In the data rows, 128 means zero.
Some points, one per row:
[103 124 195 181 189  79 105 127  80 138  89  74 103  96 191  94 158  88
  34 125  93 143 128 173 150 144 102 156 139  51 136  90  98 161 147 100
 130 115 170  97 170  78 133  82 168 117  69 120 168 191 149 111  95 215
 170 119 139  95 142 170 105 118  88  99  95 145 129 122 136 126 106 124
 199 121 174 117  81 109 121 188 209 170  83 111  69 182 204 120  97 125
 124 127 161  93 159]
[210 166 150 130 179 165 199 189 165 192 121 100 112 178 206   0 132 125
  80 132 105 242 173 124 118 121 202  85  25  70 236  94 108 123 151  66
 149 149 185  24 173 153 161  62 184 147 121 125  52  74  24 101 175 117
 140 128  90 144  40 120 119 179 116 234  80  78 143 174 107  51 137 168
 135 196 124 168 143 165 111 120  80 130  72 220 103 188  46  83  91 125
 165  97 180 177 200]
[124 127 153 111 111  97 143 131 127 139  94 207 128 155 124 137 124 117
 113 165 136 133 144 109 154 140 148 134 100 133 143 141 107 138 133 116
 117 113 121 142  94 149 161 106 127 188 118 133 143 170 159 123 115  88
 130 116 129 175 120 125 115  87 112  95 128 170 114 100 171 116 105 113
 108 128 101 106 133 123 103 125 104  87 142 106 134 135 136 123 157  80
 139 102 148 123 135]
[104 145 154  89 120 131 142  84 139 174 135 164 188 138 104 115 165  99
 161 115  81  89 126 113 132 171 141 103 140 116 130 141 117 116 108 176
 157 128 127 115 145 127 120 141 121 109 113 138 163  87 165  94 138 131
 120 156 135 119 125 111 125 138 125 151  92  94 100 143 111 147 102 143
 157 162 154 120 152 163 136  70 166 158 129 166 131 107  95 144 133 113
 135 169 149  96  94]
[ 87 157 134 131 110 147 100 126 153 129 143 136 159 124 100 151 106 146
 148 104 144 125  98 147 106 148 122 127 118 116 147 145 130 139 104 154
  93 131 144 137 119 152 108 129 126 136 146 117 127 120 139 132 128 128
  96 109 125 143 146  79 125 136 143 169 146 114 116 144 125 125 142 147
 127 114 138 142 131 124  86 152 115 124 130 118 151 111 127 125 125 114
 109 110 112  98 125]
[131 115 122 111 124 118 129 121 103 119 147 139 146 136 107 132 128 132
 129 115 128 133 108 114 133 134 129 130 119 134 119 126 120 132 131 129
 128 136 125 123 140 130 117 138 131 121 102 135 128 133 130 123 133 121
 128 132 137 153 133 114 140 131 112 120 121 146 114 126 147 117 141 136
 131 138 139 125 124 126 122 117 128 129 132 113 131 134 131 112 139 135
 139 133 140 120 140]
[135 105 122 168 129 192 150 148 141  93 118  76 100 124 162 107 208 166
 100 164 154 148 123 143 148 134 108 145 115  98  81 177 147 133 141  91
 108 131 166 123 132 113 137 110 131 140 126  94 138 170 131 100 136 161
 159  97 135  54  54 148  77 148 150  98  90 166  95  52 103 103 153  89
 165 104  98 120  75 159  97 164 147 191 121 152  79 135 179 135 118 144
 135 164 139  90 105]
[125  62  95 127  96 139 175 119 132  62 111 125 151 125 178 173 204 201
 194 213 116 123 172 184 188 103  32 212 162 149  90 155 199  91 151  52
  39 140 127 141 131  67 122  98 100 127 228 182 155 180 144 159 194 180
 192 139 128 108 116 136 124 151 156  67 220 175 126 121  82 174  64  88
 129  57  65  65  76 160 199 141 102 159 238 158  71  68 142 104 144 159
 118 176 139 127  90]
[128 143 125 136 144 123 137 104 126 139 125 137 170 118 131 124 137 106
 109 111 121 114 124 116 156 159 128 115 114 129 102 111  80 132 127 119
 127 112 124 111 127 113 114 129 127 111 138 130 154 128 130  85 115  99
 122 179 128 127 147 130 112 142 122 125 139 127  92 152 115 121 114 118
 119 121 163 142 110 119 130 133 159 179 151 118 126 123 125 123 114 122
 131 159 120 111 127]
[202  90 122 145 176 125  73  88 109 192 188 111 115 255 255  90  92 128
 146 126 128 136 136 168 155  91 139  92 199 128 153 138  88 196 184  14
 112 164 148 106 213  93 144  86 115 179 116 163 134 165  32 142  84 180
 160 104 104 192 212 162 174 135  71 120  98 101 168 137 156 142 106 136
 113 142  73 118 168  87 255 125 102 118  96 122  74  65 176 104 143 117
 109 130 131 189 131]
[143 150  48 138 171 110 142 139 131 148  63 125  67 154 109 215  59 131
 126 158  82 147 165 115 114  80 103 196 143 148  83 140 103  73 180 141
 156  91 131 147 135 162 154  96 106 169 123  97 115 125 131 106 180 146
 152 131 155 108  95 126 130  91  73 149 100 116 163 124 156 131 138 118
  86 155 138  99 134  59  88 193  95 113 115  60 171  66 106 145 174  73
 114 160 122 119 122]
[ 81 171 120 136 151  74 153  71 113  78  95 173 127  82 117 101  81 123
 133  59  78 107 111 131 156 164 116 145 187 128 145 115 105 146  79 114
 144 109  95 136 111 146 139  54 139 146 136 121 150 188  94  98 121 104
 146 120 155 145  96 148  76  95 103 105 165 111 123 182 157 137 139 159
 113  82  56 164  85  91  84  73 112 140 189 117 127 165 146 176 106  97
 125 132 145 131 162]
[180  82 131 152 131 112 127  84 104 157 176 132 117 176  73  98 100 122
 122 135 141 116 123 132 143 160 141  65 165 156 104 128 104 149 178 131
 151 182 129 140 153 100 194  89 112 110  53 130 119 153 105 159 146 178
 121 103 126 141  64 121 165  85  93 172 162  75 114 127 146  78 152 120
 160 181 136 132 119 103 182 117  83  76 121 131  85 115 145  60  84 150
 132 140 161 167 141]
[135 166 120  45 183 127 127 114 127 161  72 104 187 106 136 197 144 102
 155 116  54  42 145 196  77  16  84 160 171 214  67 158 122  69 130 159
 153 126  93 143 127 164  30 110  58 173 118 163  66 121  87  91 134 115
 195  54 202 126 132 199 145 109  48 147 118  70 127 137 108  93 153 236
  63 219 154  97 189  63 126 236 166 118 134   0 187   9 135 140 192  58
 132 185 148 167 177]
[108 130  94 114 126 129 101 131 129 130 152 134 168 159  95 158 104 131
 139 129 157 123 114 144 116 138 126 124 125 141 141 141 133 136  88 133
 114 137 110 148 133 141 120 139 130 125 148 129 127 113 116 130 128 136
 118 146 121 157 150  79 119 137 147 160 143 141 140 121 112 128 136 145
 120 101 125 156 148 128  82 150 100  99 149 111 150 121 112 117 110 115
 115  89 110 141 137]
[149  95 108 109  67 164 101 155 130 111 137 100 114 131 118  99 156 157
 114 114 151 142  88 135 107 106 125 110 121 135 132 129 140 169 121 136
 119 174 162 115  87  98 159 101 129 110 135 106  92 157 114 142 145 151
 108  97  96 149 106 126 122 118 133 117 114 126 158  86 167 104 144 124
 166 131 121  93 133 150 168  90 128  97 122 141 111 139 122  98 140 146
 138 168 113 133 155]
[136 116 119 107 113 112 124 110 106 125 153 138 131 137 106 131 126 132
 126 108 126 133 115 116 138 130 142 123 127 134 116 125 117 146 137 133
 132 141 128 123 140 132 103 150 118 113  99 135 126 140 134 139 136 132
 131 135 130 152 131 123 143 121 105 111 122 148 127 115 158 117 146 141
 148 136 136 121 133 118 135 108 136 115 141 113 121 132 120 101 137 136
 134 130 137 131 131]
[133 121  98 112 112 102 117 110 113 113 146 134 133 145 118 155 130 116
 110 114 113 133 112 117 139 162 141 131 132 153  87 113 120 123 140 137
 132 121 125 123 125 144  86 171 137 124 110 155 133 152 145 138 114 129
 132 154 113 150 133 122 139 114 108 100 128 154 112 129 164 136 145 143
 133 116 149 125 136 120 141 119 136 128 153  89 128 140 138 121 135 148
 141 131 132 158 108]
[105 151 162 121 126  82 153 117 130 112  76 204 128 128 125 122 107 114
 110 128 116 121 144 119 156 149 147 138 133 125 152 143 100 144 114 118
 122 102 108 147  89 149 155  82 128 188 135 124 154 185 137 113 113  97
 141 114 147 160 103 145  93  86 110  93 143 141 126 124 173 123 106 124
 102 104  73 128 119 113  85 103 101 100 156 113 140 145 136 145 148  76
 137 109 151 134 148]
[124 111 117 120 128 118 136 114 110 126 150 148 150 139 118 139 121 130
 133 123 125 131 109 111 138 141 119 128 120 143 115 123 125 124 125 124
 115 141 122 132 147 125 121 136 130 137 111 151 131 132 138 123 131 111
 129 134 139 149 127 108 131 126 122 121 131 147 100 131 141 129 133 137
 126 146 138 134 124 130 132 122 112 127 145 102 134 134 138 116 137 125
 146 129 134 114 129]
[148 117  82  85 108 125 170 132  95  86  96 194 129 118 165 176 101 126
 134 146 124 103 165  90 128 162 106 196 171 157 129 192 109 111 177 125
 115  86 128 121 145 168 156  87 119 148  93 130 134  66 137 104 118  51
 140 111 147 136 119 138 163 191 133 131 123 135 130 114 144 136 100 123
  85 140 182 140 140  76 116 160  86 120 108 125 134  53 147 118 164  84
 124 153 120 127 107]
[121 121 140 170 149  75 118 163 118 161  69  63 212  90 192 131 152  67
  77 118  81 107 106 124 153 180 126 115 134 134  98  35  71  91 118 183
 204  39  65 115  57  60  97 132 143 111 190 118 179 145 186  87 110  99
 152 164 131 106 142 171 150  95 143 136 166  28  44 237 143 146  47  97
  93  77 215 133  89 131 116 115 213 190 116  88 140 169 139 150  23  84
 148 169 178 179  96]
[104 130 140 124 137 216  49 164 202 110  98 109 180  94  93  81 118 185
 131  91 195 121 124 175  82  99 103  95 149  72 159  81 195 173  93 132
 118 154 161 176  85 153 108 153 101 146 155  65 140 100  74 177  86  92
  77 134  80 112 156 156 128  86 227 141 160  66 233  92  83 159 155 112
 100  81 109 169 173 190 104 165  69  89 104 149 148 100 160 191 109 118
  51  51  51 112  70]
[115 120 137 138 125 135 139 106 109 138 146 153 148 135 118 135 129 113
 144 125 108 116 117 116 127 166 122 128 126 131 119 140 121 131 125 157
 137 123 129 129 152 119 118 135 140 134 109 139 148 114 146 114 139 135
 118 138 140 131 124 116 139 137 125 142 128 142 102 136 130 134 124 149
 136 147 146 131 128 130 114 102 132 143 128 148 135 119 132 120 157 109
 137 136 150 110 125]
[132 103 144  68  77 115 144 155 108 112 160 123  88 141 102 101 130 130
  84  72 158 141 122  87 144  78 178 139  85 124 116 126  87 170 106 143
 167 160 136 110 127  99 112 138 122  38  51 138 106 159 117 113 134 152
 122 114 181 167 135 115 186 124  96  95 123 125 161  83 173  80 149 119
 180 141 130  31 143 100 120  55 160  70 150 156  96 129  66  58 113 160
 105 184 143 149 173]
[153  74  80 133 170 120 134  80  95 130 144 138 137 133 125 126 135 154
 148 116 142 149 130 123 154 155 145 163 136  93 122 127 125 132 130 112
 161 149 128 119 156 111 119 157 108 130  93 146 131 158 179 127 133 144
 127 143 151 156 136 131 161 157 126 104 142 129 142 124 110 126 101 141
 122 139 137 156 135  89 116 134  95  98 144 142 158 114 112 122 147 124
 151 112 120 108 129]
[108  93  54 140  89 110 143  97 109 134  68 180  84  69 152 175 171 141
 159 195 155 138 156  80 178 187 163 168 158 146 120 202  85 147 205 114
 175  59 114 149 106 118 182 126  97 143 175  89  98 158 166 104 247 118
 128 150 137 100 114 185 182 154 133  89 117 201 161 116 151  69 150 133
  57 114 146 148  27  53 106 139  99 166  72 230 171 114 145 163 152 102
 161 130 100 119 145]
[104 126  89 112 120  95  62 179 167  87 153 169 166 132 126 169 107 166
 104 110 220 108  98 154  73  13  71 129 100 126 181 128 146 148 108  92
 148 178  55 183 137 123 125 217 135 115 165  74 114  78  37 189  55 138
  95 121  70 131 176 165 101  92 205  87 162 113 198  91  74 194 212 109
  89  72  87 121 171 121 103 119 102  86 186  98 117 116 129 164  25  86
  50  78  43 212 107]
[114 125 158  65 142 147 164  97 128 162 156  99 144 148 148 129 206  78
 137 135  96  90 175 110 117 155 158 130 156 156  96 138 158  67 109 142
 140 133 125 109 113  74 166 121 134 119 138 179 147  80 176  89 112 117
 124 158 139  62 130 100 125 176 113 156  53 122  93  94 140 146  92 115
 178 156 136  73 169 162 180  60 202 183 109 153 139 131  78 117 116 204
 129 168 154  82 112]
Here are 12 more points, each followed by its number:
[ 70 222 128 118  48 143  38 114 255  80 120 162 113  76  92 178  95 135
 106  73 148 116 122 165  49 127 126  62 198 117 116  74 190 184 109 166
  78 193 178 181  92 255  22 249 149 119 132  79 172 160 112 244  69 167
  82 141  27 129 162 144  67  42 211 101 145 153 176  77 126 206 209 116
 171  56  74 131 184 121 161 132 132 113 157  97  74 117  87 209 145 118
   9  26  60 177   8] 0
[160 141 140  63 109 124 160 185 112 122 125 133 149 147 112  87 104 132
  55 102 129 211 132  64 123  86 165 105  49  83 181  82  94 166 107 115
 144 170 147  70 119 152 122 107 160  73  91  92  95 105  77 119 154 138
 125  87 129 183  91 120 131 178 114 112 118 137 140 114 106  60 131 114
 161 163 127 116 111 135  93 107 112  84 126 204 108 172  94  82  94 147
 111 106 160 134 155] 1
[127 112 151 140 134 172 145  94 102 132 148  76 120 119 144 148 152  63
 108 158 101 121 181 130 128 142 131 145 138 145  92 139 151  97 113 138
 132 102 141 104 118  66 167 109 172 145 112 159 165 124 178 120 101 175
 120 133 158  54 126 115 117 131 127 151  68 133 107  88 162 152  66 113
 176 149 122 104 121 125 137 110 208 138  74 160  89 145  97  90 141 159
 129 137 152  86 137] 2
[132 111 143 135 130 123 125 144 112 140 152 118 125 149  99 133 118 100
 130 146 158 126 133 113 132 103 144 111 141 167 112 140 149 106 105 109
 123 133 101 124 141 153 132 181 143 118 127 155 130 107 101 118 120  90
 132 160 130 149 122 106 119 147 118 130 124 154 133 111 138 129 117 112
 150 125 127 107 138 136 106 120 143 106 111 126 130 139 122 103 101 162
 124 129 105 122 164] 3
[150 136 143 105 125 131 129 131 109 133 132 141 151 149 134 113  97 116
 113 137 135 164 122  86 136 131 145 116 103 119 151 102 116 136 131 107
 136 140 132 100 145 170 142 146 162 117 106 142 120 121 108 118 116 107
 127 111 127 166 120 113 141 158 106 126 131 135 110 125 137 108 129 131
 123 155 134 140 119 154 107 127 126 122 118 152 124 150 159 113 107 131
 130 114 143 133 141] 4
[132 117 128 128 132 135 146 106 118 102 127 131 155 123 121 126 132 136
 137 120 119 127 111 127 138 141 116 130 141 137 106 149 118 137 117 126
 115 126 129 131 135 129 118 123 137 143 119 133 136 142 124 118 117 120
 135 138 147 134 110 116 112 128 127 114 131 140 113 127 147 124 132 133
 112 124 117 145 106 127 126 106 118 156 153 114 134 132 125 133 137 135
 143 142 138 119 136] 5
[ 68 160 121 108  87 177  71 107 210  90 127 151 166  92  81 159  85 173
 143 119 184 155 105 144  76 103 111 136 155  62 152 111 161 133 102 162
 119 141 154 154  94 139 144 142 101 123 150  81 148 110 153 171 131 148
  50  72  86 109 153 106 123  68 210 150 168 103 148 109  77 161 145 105
 139  80 100 138 135 137 109 157  87  93 122 140 149 111 109 164 160 108
  58  45  79 106  88] 6
[141 108 145 127 145  74 133 125  87 144 119 181 155 143 126 161 148 158
 167 164 128 137 151 179 151 129  65 183 149 134 117  96 167  90 170  61
  76 157  99 113 151 113  82  96  68 130 150 137 154 145 102 141 184 136
 154 159  98 135 208 146 189 148  92  89 177 143 166 187  96 141  87 100
 137 103 153  78 104 143 121 142 109 144 159 142  99  76 162 100 144 162
 100 135 143 163 167] 7
[136 104  31 149 155 124 129 109 141 173  53 161  62 112 180 183 114 120
 126 223 117 108 225 117 159 124 107 184 187 162 104 178 122 159 251 132
 196  79 113 177 116  91 189  87  39 234 168 109  55  85 163 126 254 148
 145 115 200  77  58 167 188 116 134 223  90 101 205 112 115  60 162 124
  11 170 169 222  96   0 143 230 102 137  76 193 222  29 149 127 167  68
 115 103 125 104  87] 8
[155 127 148 127 133 118 122  76 113 167 164 143 113 164 162 114 123 137
 150 141 120 145 122 146 154 117 133 122 157 119 125 135 106 166 181 111
 130 148 147 133 166 112 119 127  88 158 100 137 128 143 117 153 107 133
 123 111 138 138 139 120 161 113  87 144 115 120 117 129 159 130 121 139
 133 173 113 151 130 113 185 109 124 128 116 104 134 110 160  94 146 132
 125 106 135 113 139] 9
[148 129 155 140 132 127 133  83 102 136 151 130 106 133 141 112 132 142
 148 129 140 146  98 148 183 128 147 129 149 100 133 127 135 120 158 123
 161 152 141 132 180 131 101 151  89 137 130 135 106 141 132 163 119 108
 127 133 122 129 113 102 156 144 105 122 115 148 139 132 147 133 103 153
 117 156 124 181 130 147 116 117 121 112 142 144 179 126 144 113 130 145
 125 112 119 102 135] 10
[150  75  76 145  43 175  98 136 143  66 156  55  84 101 150 112 160 154
 121 124 156 110 103  95 121 102 145  82 134 163 112 161 180 158 122 158
 124 136 191 134  96 127 175 129 141  87 143 113  50 132 163 117 152 142
 142  90 100 157  75  74 123 111 159 101 134 174 180  76 163 129 151 142
 123  77 102  92 107 176 170 105 148 114 131 132 102 150  82  80 170 167
 159 158 109 138 131] 11
Which two of these numbered points are nearest to each point below, looking only along the 6 directions in which the first points spread most? Their numbers follow each, nearest first.
[ 22 255 222 165   6 255   1 202 255  98  95 145 100   1  27 162  72 211
 118  84 216 170  56 199   0  72  91 114 101  44 158 127 183 203 100 224
   3 214 249 205  14 227  94 196 101 161 233   4 125 129 152 252  56 118
   0   0   0  67 133  86  56   0 255 144 194  85 191 105 100 203 181  38
 166  75  89  97 186 167 157 170 103  76  99  76 137  89 111 255 132  77
   0  21   0  32   0] > 0 6
[131  86  91 114  81 154 157 134 147  86 142 121 149 132 157 139 158 160
 144 159 132 124 107 130 140 117  87 146 125 167  93 165 152 125 135 125
  90 153 150 141 130 110 146 140 139 139 158 169 106 144 153 146 137 135
 136 118 132 131  92  95  94 125 161 132 138 188  79  66 155 136 129 115
 124 124  96 121 100 158 187 118 103 126 166 117 110 113 133 113 155 138
 153 159 115 105  96] > 11 7
[137  85 132 130 116 137 128  99 112 134 139 143 174 149 113 131 150 121
 131 153 119 127  93 139 129 115 147 101 136 160 103 154 134 128 137 106
 104 142 122 127 141 118 138 124 134 145 111 154 118 120 146 124 168 130
 122 119 145 152 115 126 149 124 116 115 115 130 139 130 161 112 137 150
 116 136 163 122 118  86 128 111 119 117 129 121 137 132 140 102 163 118
 158 129 151 111 139] > 10 5
[113 173  54 157 119 124  72 156 201 127 111 121  51  32 102 148 102 146
 119 175 198 123  87 131 111  96 113 126 111 126 158  76 130 156 116 102
 119 150 132 177  77 107 177 126 111 107 234  75 101  83  83 113 172  99
  40 129  81 101 155 134  88 118 223 104 137 129 179 133  36 160 192  62
  89 113 122 175 105 110 133 170 132 161 108 134 166 120  97 217  80 135
  45 119   8  94 142] > 6 0
[161 100  99 137  79 143 126  90 180 103 137  89  77 100 187  92 153 176
 175 138 150 137 121 195 151  99 134 126 185 114 129 177 166 151 210 151
 140 122 194 122 115  94 153 153  61 162 174 125  69 121 173 192 157 144
 114 117  63  95  83 141 106 109 177 216 114 154 147  71 161 135 139 128
 133 131 104 169 102 143 241 108 116 115 101 101 115  97  93  83 175 147
 155  83  74 120 101] > 11 10
[185 158 120 111 169 162 215 166 181 137 117  83  66 147 178   3 177 130
 127  74 101 186 208 174  97 179 172 178  28  90 255 179 105  99  99  86
 153  64 155  56 193 176 146 178 212 110 159 235  24  53  63  65 132  67
 179 222 139 162  63  91 110 173 149 255  96  92 158 175 132  85 158 237
 117 187 131 168 197 150  94 129 109  70 106 171  90 212   0  75 141 107
 219 163 156 255 195] > 1 4
[102 101 122 131 117 173 140  91 122 127 186 149 143 156  89 166 101 100
 157 139 110 100 124  99 132 172 137 138 125 152 120 154 144 111  98 200
 141 133 113 133 138 137 134 143 139 141 136 171 140  73 153 120 156 144
  94 134 139 120 132  98 146 146 137 179 112 137  99 142 114 152 151 165
 127 136 124 113 162 139 134  72 133 144 131 166 129 110  92 100 187 107
 143 123 145 110 123] > 3 5
[185 140 117 174 123 187 170 183 174 134 117  33  25 146 202   0 204 121
 130 129 135 147 183 151 120 157 179 114  37 111 214 178 138 102  96 115
 132  79 185  68 151 138 201 153 179  82 137 180  48 100  94  70 184  70
 180 200 154 164  68  89 108 133 135 237  89  78 144 177 163  84 139 209
  82 155 120 131 173 203 145  97 119 125  89 171 109 176   0  90 140 137
 227 182 172 244 221] > 1 4
[121 149 154 135  88  69 137 201 127  95  21 232  82 162 130 144 101 104
 117 204 112 125 209  95 159 110 243 129  93 132 186 232  53  95 175 156
 139  24 103 166  76 179 218  38 108 218 140 111 151 197 191 140 135  42
 139  45 143 159 125 214 103  61  75  72 126 185 128 110 205 112  56  60
  72  54  95  42 122  92  45 144  88  71 105 165 155 124 144 140 184  44
 128  97 184 114  98] > 8 5
[136 128 153  80 159 139 145  98 102 143 134  64 112 112 141 153 162  55
  74 142 124 123 198 117 126 110 149 118 145 164  82  96 167  68 118  95
 128 109 113  89  83  65 172  91 149 137  96 151 165 115 177 104  98 124
 132 144 151  27 140 125 121 142 112 125  39 122 130  83 165 136  73  82
 182 148 142  94 114 111 141 131 228 152  65 109 107 166 105 101  89 230
 125 128 126  81 156] > 2 5
[121 130 179 116 112  68 142 205  97  83  85 124 127  20 175 168  35 132
 189 125  71  53 130  68  77 109 162 109 105 198 156 206 116 110 180 152
  55  22  38 142 142 179 151 147  97 105 104 143 150  64 177 126 163  56
 147  78 201 143 158 229 176 178 159  69 149 112  63 180  50 113  76 122
  75 137 159 149 117  49  99 130 128 125 105 112 141  42 105 152 149  84
 142 201 203  63  56] > 5 10
[148  76 101 131  98 127 139 122 106 103 126 130 138 134 144 150 185 180
 189 205 136 123 151 164 160 119  65 184 137 148  92 137 186 106 161  66
  90 131 132 121 131 115 128 107 101 119 161 142 127 154 131 142 178 134
 161 147 100 135 165 123 157 150 118  74 181 187 140 130 105 133 102  99
 135  80 111  70  81 148 150 138 133 159 180 146  68  82 146  98 136 164
 111 155 141 130 129] > 7 11
[147 116 120 119 150 134 118  93 107 154 160 142 119 156 157 131 153 118
 136 112 120 122 125 110 124 136 134 137 154 147 120 154 113 128 136 127
 126 137 131 111 165 148 125 158 137 134  84 155 141 133 135  98  97 135
 144 103 148 143 165 112 157 151  91 133  98 125  88 123 153 140 116 146
 124 159 121  97 153 144 153 119 129 144  99 138 100 120 169 119 162 131
 144 170 150 145 136] > 9 10
[128 176 231 152 133  91 114 158  81 109  92   0  80 139 206 131 200  30
  44 163  31 184 203 224 100 110 145 207 103 130 130 131  85  90 119  98
 129 129 163  73 103  29 184   0 134 110  77 143 207 208 147 155  70 221
 117 149 136   0 215 106  78  83  32 132  48 175 112  93 206 206  13  10
 194 120 159  17 103  99 192 177 240  96   2 134  19 234 154 120  53 202
 106 139 157  80 155] > 2 9
[121 120 152 127 152 165 142  81  98 155 176  93 128 130 106 165 136  41
 108 150 106 124 179  97 125 140 159 134 148 152  98 143 155  67 101 155
 138 117 121 102 111  82 161 124 155 140 103 168 160  94 182 118 107 147
  98 127 145  56 146 117 123 134 122 170  46 108  98  95 159 158  63 110
 188 164 120  92 155 131 126  98 215 134  59 156  94 150  77  83 129 167
 122 131 149  84 150] > 2 3
[141 127 136  89  86 169 103 188 118 113 132  89 106 130  95  76 139 149
  72  95 152 191 103 106 111  97 156 110  59  87 182  78 116 183  67 135
 128 167 154  93  70 110 149  95 150  73 137  86  95 139  81 128 138 136
 110  92 108 164 106 133 123 157 123  76 131  88 179 115 124  84 135 124
 181 153 122 101 154 165 111  89 125  81 123 182 125 180 122  94  79 146
 120 162 131 124 179] > 1 4
[137 125 158  56 162 115 139 100 119 151 141  92 110 148 134 146 176  84
 101 142 125 103 179 102 130 103 153 103 163 170 101  86 161  75 115 101
 131 136 109 104 102 107 164 107 135 108 101 158 146  89 146 104 106 108
 147 156 131  75 151 106 138 159  88 128  51 131 128  94 157 129 106 109
 163 150 148  83 153 137 155 108 196 169 102 119 135 154 130 113 101 238
 135 145 127 106 144] > 2 3
[ 88 129 137 197 170 149 139 138  94 169 146 141 144  96 117 133  55 103
 127  92 109 104 114 103 130 177 108 129 102 123 132 117 119 153  98 179
 155 114 106 144 132 115 104 161 192 137 113 125 190 123 138 103 128 191
 129 120 170 112 108 146 162 194 141  96 145 150 124 185  94 131 105 157
 153 111 150 157 128 114 121 145 154 127 129 177 146 113 133 140 168 106
 143 110 151  69 129] > 5 10
[ 59 220 214 170  47 255   0 238 255  79  97  83  81   0  80 120 129 217
 116 103 255 164  38 218   0  44  52 132 105  31 208  61 232 215  73 179
  55 192 211 191   0 154 173 182 124 138 255   0 100  84  64 255  40  96
   0  19   0  57 155 160  56  15 255 106 188  35 255  73  55 244 189  41
 129  73  56 115 195 245 170 144  80  73  79 119 131 139 188 255  66 124
   0  59   0  80  58] > 0 6
[161 116 144 142 127 119 121  91 116 163 163 141 129 156 149 101 116 142
 150 142 130 136 118 150 161 120 137  96 159 115 121 134 126 154 196 115
 136 155 148 135 161  98 117 100  73 179 118 114 115 138 122 167 131 141
 113 116 113 130 107 136 143 101 112 159 112 120 131 130 154 120 133 136
 135 158 125 168 120 110 187 111 121 133 113 101 153 109 140  89 136 135
 129  82 127 106 121] > 9 10
[ 52 170 152 110  76 177  76 123 186 113 143 153 164 112 108 143  91 151
 127 107 155 149 101 148  71 124 136 122 110  79 166 155 121 152  83 181
  93 114 146 145 115 159 103 119 129 122 149 122  96 115 132 143  85 151
  68  79 128  99 169  69 127 106 163 166 173 117 137 133 116 124 155 146
 143  85 107 135 155 143  59 158 107 105 140 130 169 127 124 119 141 122
  88 112 102 126 114] > 6 3
[ 90 186 209 192 136  95 105  82  97 219  41 144 151  92 217  73 187  59
  88 164  85 100 108 141 139 191  59  99 153  47 127 101  66 158 144  98
 148  38 152  89 165  70  78 122 209 120 108  90 214 170 171  61 111 158
 170 147 167 110 129 133 164 136 111 107  91  79 158 118 137 104 143 148
 179 171 180 167  67  90 118 197 226 211 120 174  72 154 198 166  73 135
 109 197 169 112 154] > 2 5
[136 132 109 126 119  84  95 179 104 149 117 120 120 130 180 138 130 123
 137 142  99  93 158 104 100  92 154 121 101 115 121 178 124 129 119 102
 127 126 103 116 128 194  70 136  93 177  98 102  99 142 147 120  84 121
 142 127 172 148 136 193 109 154  84  85 108 109 103 193 124 110 138 175
 104 173 113  98 140 171 121 152 172  97 134  36 145 120  91 151 123  97
 120 149 159 159 180] > 9 5
[216 153 157 192 197 179 170  86 179 220 172  67  21 139 241   0 160 166
 173 126 131 208 187 224 225 129 227 113 122  10 232 153 133 151 202  99
 203 148 229 103 199  87 123 108  34 192 179 121  51  95  85 204 149  81
 130 151 104  68  58 127 175 140 136 255  83  25 214 183 128 102  85 181
 111 232 103 255 189 160 171 129  71 112  71 192 201 108  58  52  77 118
 141  54 108 122 189] > 1 4
[188  64 155 161 111 131 130  88  99 178 126 162 159 204 180 129 186 182
 209 255 121 127 167 208 171 114  62 136 204 111  91 140 192 127 255   0
  91 191 145 125 170  46 123   7  47 212 160 108 162 192  69 193 203 217
 131 117  79  86 116 184 170 125  88 131 151 114 167 147 107 118  76 104
 178 118 109  98  93  80 217 146 122 167 167 150  73  43 171  93 129 147
  88  98 151 143 101] > 7 9
[121 102 107 125 144 106 132  85  96 113 124 147 139 130 109 149 121 138
 160 127 128 136 124 123 143 144 121 146 155 111 125 114 136 110 137 106
 135 111 108 117 137 111 134 129 125 138 108 135 160 144 150 117 154 131
 133 139 127 140 125 148 132 152 119 118 145 128 116 152 103 133 117 141
 138 128 137 134 115 100 125 128 116 134 151 103 119 133 129 132 143 115
 150 104 136 120 120] > 5 10
[108 123  91 134 157 202  21 211 228 104  82  80 159 100  80  84 112 180
 143  89 221 112 128 218  62  77  99  88 148  80 208  76 233 174  63 105
 121 155 127 193  31 128 107 157  92 113 198  49 153  83  12 198  81 106
  82 165  31 119 170 185 121  69 255 125 138  67 255  80  46 184 163  78
  77  67  96 179 193 208  93 188  56  49  92 106 134  95 145 219  59 117
  22  23   0 157  64] > 0 6
[ 96 140 127 141 138 116 167 100 132  58 113 125 155  95 139 107 120 144
 139  94  91 104 119 145 147 147  99 150 176 134 112 152 126 137  98 119
 111 125 110 147 133 117 119  88 138 144 166 141 148 168  97 116 126 140
 157 127 176 106  85 139  76 130 129 104 165 114 110 142 149 140 130 142
 117  90  59 165  85 126 121  78 107 166 183 128 130 137 140 153 120 128
 138 165 141 121 138] > 5 7
[147 117 128 106 161 127 159 125  98 115 131 153 124 135 131 111 118 134
  91 118 142 155 142 121 123 138 149 100  74 134 144 101  81 135 149 127
 122 114  96  74 151 156  66 139 149 104  97 153  58  96  99 131 131 124
 137 150  78 111 100 132 146 133 107 182 149 112  98 129 159 104 187 143
 131 129 121 126 138 146 104 142  90 142 111 115  91 167 121 101 131 142
 162 158 144 161 183] > 4 10
